0: [8 2 8 7 7 6 8 6 8 8 7 7 7 8 7 7 7 8 8 8 7 7 7 8]
1: [5 4 5 1 3 6 5 3 4 4 6 4 5 6 3 2 5 5 4 4 6 5 6 3]
2: [5 4 4 4 4 3 5 5 4 3 3 4 5 4 5 5 5 4 3 4 2 4 3 4]
3: [0 6 6 6 6 5 4 5 3 4 4 4 3 4 3 6 4 5 4 3 6 5 3 3]
4: [5 3 3 0 2 5 4 2 4 4 6 3 5 4 4 1 4 4 3 5 5 4 5 3]
5: [3 4 4 5 5 3 0 5 4 4 4 0 4 4 5 4 4 4 3 5 5 5 0 6]
6: [8 8 5 6 5 5 5 5 6 5 5 6 6 6 6 5 6 5 6 5 4 5 6 5]
7: [6 4 5 5 5 5 5 5 5 5 4 4 5 5 5 5 5 5 5 6 4 5 5 6]
8: [6 4 7 5 6 6 4 5 6 6 5 4 7 4 5 6 4 5 6 6 6 4 4 6]
9: [4 3 3 3 3 2 4 3 3 5 4 3 3 4 4 4 2 4 3 4 5 4 2 3]
10: [6 5 4 5 4 4 4 5 3 5 2 3 5 4 4 6 4 4 4 7 5 4 5 5]
11: [3 5 4 5 5 4 3 4 4 5 4 2 4 3 5 5 4 5 4 3 4 4 2 5]
12: [4 5 0 4 4 4 5 5 5 4 4 5 6 4 5 4 5 4 4 5 4 5 4 5]
13: [5 3 3 4 3 4 4 4 5 3 4 5 4 5 4 4 4 4 5 5 3 3 4 4]
14: [5 3 3 0 3 5 5 4 6 4 4 5 6 6 5 2 5 4 5 4 6 5 6 3]
15: [2 4 4 3 2 3 3 4 3 2 3 3 3 2 3 4 1 0 0 4 3 3 3 3]
16: [5 5 3 4 5 7 4 2 4 5 5 5 5 5 5 5 5 5 4 5 6 6 5 3]
17: [5 5 5 4 5 4 5 4 4 5 5 5 5 4 5 5 5 4 4 5 4 4 4 5]
18: [5 5 5 5 4 6 5 6 6 4 4 5 6 5 6 3 5 5 3 6 6 0 5 5]
19: [6 7 8 8 8 7 8 6 6 5 6 8 6 0 6 7 7 7 7 7 6 5 6 6]
20: [5 6 6 5 6 5 5 5 5 6 5 4 6 5 6 6 6 5 5 5 4 4 4 6]
21: [2 5 4 3 4 4 5 0 2 5 5 5 1 5 1 4 4 5 4 2 5 5 5 0]
22: [5 4 4 5 5 5 5 5 5 5 4 4 5 7 6 5 5 5 6 4 5 6 4 4]
23: [7 0 8 8 9 7 8 8 8 7 8 7 8 8 8 6 8 8 8 8 8 7 9 8]
24: [8 0 8 7 6 5 8 6 9 8 6 7 8 8 8 7 7 8 8 8 6 7 8 8]

[2 4 1 2 3 4 4 4 3 2 2 3 4 3 5 2 1 2 1 4 3 3 4 3] -> 15 9 2 13 4
[1 5 3 2 4 4 5 0 3 5 5 5 3 5 1 3 4 5 4 2 5 4 5 0] -> 21 1 9 4 16
[3 6 5 6 5 6 4 4 4 4 4 5 3 5 4 6 5 6 5 3 6 5 5 5] -> 3 22 16 17 7
[3 4 3 5 4 3 3 4 4 5 4 1 4 2 5 4 2 5 3 2 4 3 1 4] -> 11 9 5 2 13
[6 4 5 3 3 3 3 5 5 4 4 5 6 4 3 4 4 5 4 4 3 0 5 4] -> 13 2 17 18 10
[4 3 3 5 3 4 4 3 5 1 5 4 6 5 5 3 4 4 3 4 3 4 5 3] -> 13 2 12 17 4
[3 5 5 4 3 4 4 4 1 3 4 4 3 3 3 4 2 0 0 5 4 4 4 3] -> 15 9 2 17 10
[2 6 6 6 5 7 4 3 2 5 6 3 3 6 4 6 5 6 5 3 7 4 4 4] -> 3 16 11 22 17
[2 3 4 3 5 4 5 1 1 5 5 4 1 3 2 5 4 3 4 2 5 5 4 2] -> 21 9 3 11 17
[4 3 3 3 2 3 4 3 5 2 4 5 4 4 5 3 4 4 3 5 3 3 3 3] -> 13 2 9 4 12
[0 5 6 7 5 6 4 3 3 3 3 3 2 4 3 6 5 4 5 2 7 5 4 3] -> 3 11 21 16 22
[6 6 5 5 5 5 4 5 5 6 5 3 6 5 5 6 6 5 5 5 4 4 4 5] -> 20 7 17 8 22
[6 5 3 4 3 3 5 5 4 3 3 4 4 4 5 4 5 4 2 4 2 4 3 3] -> 2 13 17 12 9
[4 6 5 5 6 4 5 4 4 5 6 7 4 1 5 5 4 4 4 4 5 5 5 5] -> 17 20 7 16 11
[5 3 3 3 3 2 4 3 3 5 5 2 3 4 4 4 1 5 2 5 5 4 1 3] -> 9 11 13 2 4
[5 6 5 6 7 4 5 5 4 5 6 8 5 1 6 5 5 4 4 5 5 5 5 6] -> 17 20 7 6 8
[2 5 3 4 4 4 3 4 4 3 2 4 3 3 2 4 2 2 0 2 5 4 3 2] -> 15 9 11 3 2
[2 5 5 5 5 3 2 5 4 4 4 2 3 5 3 6 3 4 4 3 4 4 1 5] -> 11 5 3 9 2
[8 6 8 7 6 8 7 7 7 7 7 7 6 6 3 6 8 7 8 2 9 7 8 8] -> 0 19 6 23 8
[3 7 7 6 6 5 4 4 3 7 5 5 0 4 1 4 6 6 6 1 5 5 4 5] -> 3 11 21 17 20
